Each row is where one point has got to under a steady rotation. How many ticks took it there?
The counts run from 0 to 870.
[ 87 159 179 128 148 133 108 160 151 117  99  97 144 141 121 130 144 115
 131 161 132 125 115 111  90 148 117 123 110 108 165 115  83  65 113 172
 114 127 106 159 143 135  96  59  92 130 117 135  81 141 144  70 156  83
  95 116 111 139 164 145 146 159 125 130 120 136 120 129 142 172  80 106
 123 136 146 128 134]  104
[115 160 138 144 157 116 100 151 145  95 132 162 138 151 152 140 158 136
 177 115 137 110 155 121  78 116  74  84 136 145  56 134 127 109  98 153
 168 157 109 186 168 130 157 104 123 112 140 195 150 164 133 154  85 148
 129 127 137 143 120 162  97 125  93 103 129 163 127  94 131 110 121 144
 110  91 117 129 151]  351
[137 152 128 141 145 125 113 184 153 105  93 139 111 110 124 116 133 131
 111 116 127 124 148 150 129 119 108 122 100 160 145 110 102  48  95 169
 115 117 107 124 108 140 115  45  64 158 105 152 107 142 150  52 157  87
 101 146 168 141 115 133 116 149  80 156 129 148 144 103 148 151 127 130
  98 138 153 153 125]  833
[127  97 119 129 119 130 118 140 166 128 174 151 117 115 150 105 129 179
 185 112 155 142  76 185 147 108 123 109 162 131 132 131 115 181 119 110
 129 166 141 114 120 137 109 136 138  98 167 162 174 132 102 158 129 144
 100 174 137  90 109 152  84 157 131 132 147 127 142 123  82  73 155 143
 105  90 123 138 162]  252
[126  89 115 123 129 161 126 165 162  76 120 135 130 128 124 135 138 149
 146 140 123 106  89 200 173 105 140 112 107 125 143 139 137 150  90 103
 150 138 126  58  68 154  74 126 134 131  97 118 165 120 132 117 147 114
 137 162 135 123  98 137 112 111 115 169 162  94 167 104 150  66 160 130
  84  60 114 133 142]  259
[136 210 115 159 117 144 124 121 129 102 103 147 129 142 110 139 127  93
 142 116 153  77 135 132 127 103 102 112 116 151  47 147 118 136  87 109
 165 164 109 140 162 103 136 111 132 121  91 118 118 142 138 125 120 140
 122 107 129 160 138 106 105 106 157 104  76 136 114 103 135 128  96 114
 105 126  96 181  76]  185
[137 100 154 182 130 114 138  99 137 168 138 112 113 126  94 100 182 141
 156 134  95 170 114 157 110 139 181 100 130  94 201 115  91 145 133 143
 102 111 135 124 141 163  83 119 100 160 135 154 109 127 145 120 163 156
 110 129 132 149 140 121 108 162 109 149 120 157 128 115  82 131 129 144
 158 164 161 150 167]  116
[ 99 118 150  91 161 117 137 170  86 112 209 146 144 196 171 144 108 159
 132 128 165 155 154 140 111 170  98 134 140 121 128 143  95 153 139 136
  74 136 139 171 123 119 156 125 122 129 163 140 107 117  88 137 151 118
 170 122 123  96  93 149  92 136 132 135 179 123 132 122 143 156 117 155
 167 121 142 117 136]  135
[113 120 153  63 150 168 131 115 141 127 147 113 140 174 127 158 117 129
 128 178 129 113 157 112  76 143 110 136 149 117 140 113 172 143 120  88
 138 133 128 172 139 129 182 144 152 124 147 130 142 119 145 150 120 108
 166 158  91 130 175 154 193 119 136  78 116 130 130 160 121 149 103  92
  95 115  91  78 140]  788
[143 138 127 167  90 130 149 128 126  93  80 134 128 142 100 121 157  76
 104 107 119 131 141 129 169 130 181 112 109 142 108 135  96 125 113 143
 134 112 109 105 130 153  66 125  90 153  33  99 115 117 146 105 143 146
 102 106 111 132 112 104  98 110 145 153  88 144 108 111 142 134  97 142
 174 160 109 160  98]  289
[151 140  94  94  99 138 130 117 134 116 112 148 100 130  94 121  85 132
 135 144 194 121 106 145 190 122 124 146 155 197  98  96 181 112 117 111
 138 146  93 106 110 113 126 106 159  97  79 104 136 125 131 138  93 105
 120 187 136 119 154 116 113 141 122 102 108 134 130 162 115 112 121 120
  85 115  85 132 132]  175
[ 85 165 154 129 147 142 113 139 123 101  90  87 154 100 129 160 147 114
 125 150  90  80 109 127  89  74 104 131 107 108 149 125  90 102  74  99
 154 147 121 122 113 144 128 107 123 131 106 130 134 156 174 107 184 106
 179 110 130 126 126 121 161 122 140 160 104 102 120 130 160  71 153  91
  97  90  98 122 112]  538
[159 112 138 141 141  98 109 157 159  97  86 157 104 122 137 123 136  81
 131 135 108  99 132 152 116 125 161 149  86 167  96 131 134 102 148 153
 150 104 170 117 123 148  62 146 151 139  87 125 140 117 161 141 139 154
 118 135 157 126 118 130 111  73  95 135 137 133 172 108 142  74 158 143
  87  96 165 151 129]  367
[109 125 169  73 148 172 149 116 119 107 117 108 154 186 126 168 130  95
 106 163  83  93 177  91  76 140 127 125 109  86 113 130 162 146 100  92
 145 109 117 145 114 153 158 171 127 143 118 122 121 112 157 130 126 104
 170 129  84 149 146 135 186  99 142 117 110 129 118 133 149 133 113 108
 127 121  85  90 125]  783
[142  97 125 150 116 126 169 107  90 137 113 111 101 108  76 128 150 123
 103 140 122 126  88 168 173 123 162 132 157 152 157 100 110 124 121 122
  96 100 127  84  80 136  87 137 129 151  80  94 128 116 161 120 189 131
 169 138 144 133 129  65 118 125 115 165 114 112 140 133 124  95 149 129
 145 143 120 157 140]  744
[136 136 113  75  90 136 102 139 147  93  97 158 127 119 152 104  86 133
 117 128 165 112 117  86 145  83 103 171 131 146  99 105 165 130 128 114
 134 145 100  81 102  97 122 108 144  83 122 105 141 127 107 136 109  70
 104 183 122  94 144 156 156 142 137 127 128 131 128 147 135  89 153 113
  87  82  82 112 112]  69
[140  97 154  99 168 139 120  95 125 122 100 134 122 121 155 162 126 124
  98 181 104 142 139 106 132 123 127 162 131 148 141  88 180 107 141 122
 144 111 120 144  74 166 120 162 149 127 120 142 130 115 152 166 120  96
 173 163 117 156 151 150 176 141  72 130 159 177 142 147 136  64 159 128
 104  94 135  81 177]  338
[133  96 153  81 128  90  93 117 143 140 150 160 122 163 160  87 124 119
 135 131 113 153 161  88  63 136 145 154 112  85 148 121 141 166 184 144
 118 120 153 152 152 121 114 172 163 104 170 139 132 111 116 180 117 146
  99 167 105  90 158 164 159 124 141  88 134 155 157 128  95 123 154 162
 142 125 150 102 139]  685
[135 114 130 165 126 133 175 111 130 149 147  98 113 113  55 141 150 168
 152 113 155 123  83 197 154 122 148  89 168 156 164 112  86 117  81 108
  98 138 135 119 111 131 110  93 116 152 102 117 126 122 159 117 188 145
 161 134 135 130 134  83  90 148 127 147  96 106 130 146  96 126 122 123
 120 152 122 148 142]  738
[136 109 157 133 165 155 158 114 134 149 160 122  90 158  54 151 146 139
 168 170 136 121  88 197  87 167 137  64 142 127 116 134 130 159  87 109
 120 115 145 140 155 153 113 134 159 137 125 140 126 119 177 112 146 148
 149 141 122 178 169  86 103 102 102  98 136 105 146 127 114 149 110 116
  92 148 118 164 173]  465
[187 113 111 171  78  93 138 132 158 148 114 163  93 123 116  60 141 117
 144  76 135 153 133 138 128 108 173 142 120 131 140 129 102 143 154 145
  98 138 152  81 131 128  96 125  96 140 114 118 127 112 117 145 137 160
  52 163 155  79 117 137  84 121 133 118  85 142 145 106  72 119 159 155
 146 156 143 178  87]  390
[ 91 160 171 137 150  82  91 124 106 137 151 111 120 107 138 109 136 121
 163 147 158 121  73 118  79 107 117 144 143 150 135  87  69 111 153 143
 121 140 147 176 174 104 107 125 180  70 149 130 134 134 152 166 181 154
 150 103 119  89 169 123 125 137 146 125 105 118 129 153 131  79 137 133
 127 110 127 123 141]  546
[163 118  96 143 127 130 172  88 130 158 123 113 108 101  82 147 122 153
 144 132 164 100  88 161 161 102 137 107 174 187 139 110 150 103  96  83
 130 151 120 129 105 123 151  97 133 142 103 131 137 141 159 137 125 139
 161 163 149 149 135  96  98 150 103 130  79 148 118 160  86  95 136 109
  86 133  97 139 138]  632
[154 135 138 131 143  95 100 170 152  89 104 182  87 129 140 124 116  80
 135 133 113  93 124 148 125 121 127 159  68 157  89 144 133 124 134 155
 143 126 162 112 125 122  70 144 165 132 101 112 138 107 136 142 139 143
 104 132 160 119 128 131 116  74 108 131 143 141 171  95 150  73 152 143
  86  93 162 160 122]  368
[153 118 114 115 119 103 135 173 178 133 120 120 107 143  95  71 110 122
 159 103 153 106 134 143  70 148 122  97 145 129 161 103 102  86 113 145
 105 114 134 145 160  99 127  53 104 133 152 127 128 140 150  70 151 130
 105 156 138 106 145 125 126 134 133  98  98  97 173 159  93 188 125 114
  85 160 139 138 109]  382
[110 129 140  89 128 133 162 115  90 137 165 125 120 158  90 105 118 139
 114 121 174 146 160 106  81 161  99 119 183 140 128 107 101 109  87 128
  82 109 104 128 127 107 165 113 106 111 131 104 110 140 139 107 146  91
 169 161  94 111 162  87 118 125 139 101 101  99 129 159 135 189 113 135
 141 182  84 134 124]  760
[118 203 160 140 141 142  95 126 122 133 126 149 121 131 150 112 126 125
 143 123 136 140 177  89  80 104  80 126 102  90 105 145 110 134 115 137
  88 149 113 132 148 115 163 100  75 129 179 153  78 141  93 110 125  92
  85 124 133 155 158 137 119 137 123  96 108 174  95 104 122 172 113 132
 126 141 145 180  99]  213
[161 185 147  99 145 115 108  99 111 151  88 152  70 115 126 123  90  98
 115 166 155 132 133  88 138 122 121 198  93 154 119 105 158 123 179 147
  81 140 133 115 110  90 115 132 161 114 128 100  90  87 113 145 147 103
  98 133 159 133 209 104 152 118 118  95 105 167 130 151 111 119 129 118
 115 137 153 155 106]  202
[159 112 112 146  91  75 124 155 180 146 132 146 112 135 120  65 138 108
 156  82 156 130 148 132  73 130 144 108 138 140 139 111  92  95 144 151
 102 116 150 155 174 111 128  92 118 131 123 126 136 136 136 129 129 165
  79 154 136  71 133 142  96 133 135 103  81 118 177 123  70 167 136 151
 123 178 150 146 106]  384
[138 114 122 101  90  79  99 110 125 107  94 156 131  99 173 100 126 107
 115 111 144 133 143  67 130  82 132 174 138 155 100  98 149 118 162 137
 167 123 127 130 112 137 113 147 156  77 106 116 155 143 121 186  92 130
 106 174 104  72 130 163 155 127 124 120 107 154 144 150 123  58 166 128
 123  97 100 100 124]  67
[142 143 131 138 133 107 146 131  60 126 133 159  85 128 116 124 132 106
  95 142 148 128 105 148 195 120 151 167 114 159 109 140  88 143 138 138
  75 119 150  82  92 117 102 169 133 127  84  75 123  98 120 142 177 127
 156 104 146 116 124  82  77  96 133 168 130 125 125 128 150  89 130 164
 167 132 128 180 117]  747
[144 193 102 121 109 145 130 122 137  94  82 155 113 133 107 132 106 111
 132 118 180  97 128 132 187 108 107 131 130 176  55 131 159 124  94 113
 153 159  85  97 114 110 127  97 129 108  67  98 125 125 122 118  94 110
  94 145 130 148 139 110 105 110 130 110  90 148 102 122 147 105 100 112
  93 109  73 159  98]  180
[126 141 122 119 115 121 155  92  83 154 174 142 104 161  99  89 128 153
 144 115 183 163 138 109 101 132 111 110 192 140 100 102 116 174 110 115
  71 125 106 134 143  92 161 144 124  92 141 125 120 126 107 146 115 120
 143 159  94 108 162 108  95 126 139  85  98 111 114 145  89 171 116 142
 166 168  86 154 122]  764
[193 111 106 131 105 111 162  93 145 137 108 170 112 131 147 130 131 101
 110  92  94 119 194 135 149 102 174 158 106 126 121 147 152 155 153 110
 117 123 152 101 100 143 138 174 108 201 103 109 131  91 111 173 112 160
 103 150 161 117  96 148 128 108 112 136 108 163 138  98  91  95 173 144
 146 129 155 143  93]  501
[123 115 140  90 139 121 120  94 143 132 145 120 139 167 160 142 121 112
 146 153 118 132 166  85  58 143 127 136 140 129 121 112 158 140 162 130
 163 121 121 211 170 141 153 167 175 115 140 137 142 129 137 191  91 157
 137 133 101 129 141 159 177 132 141  78 110 167 142 144  92 129 117 131
 125 116 113  68 148]  790
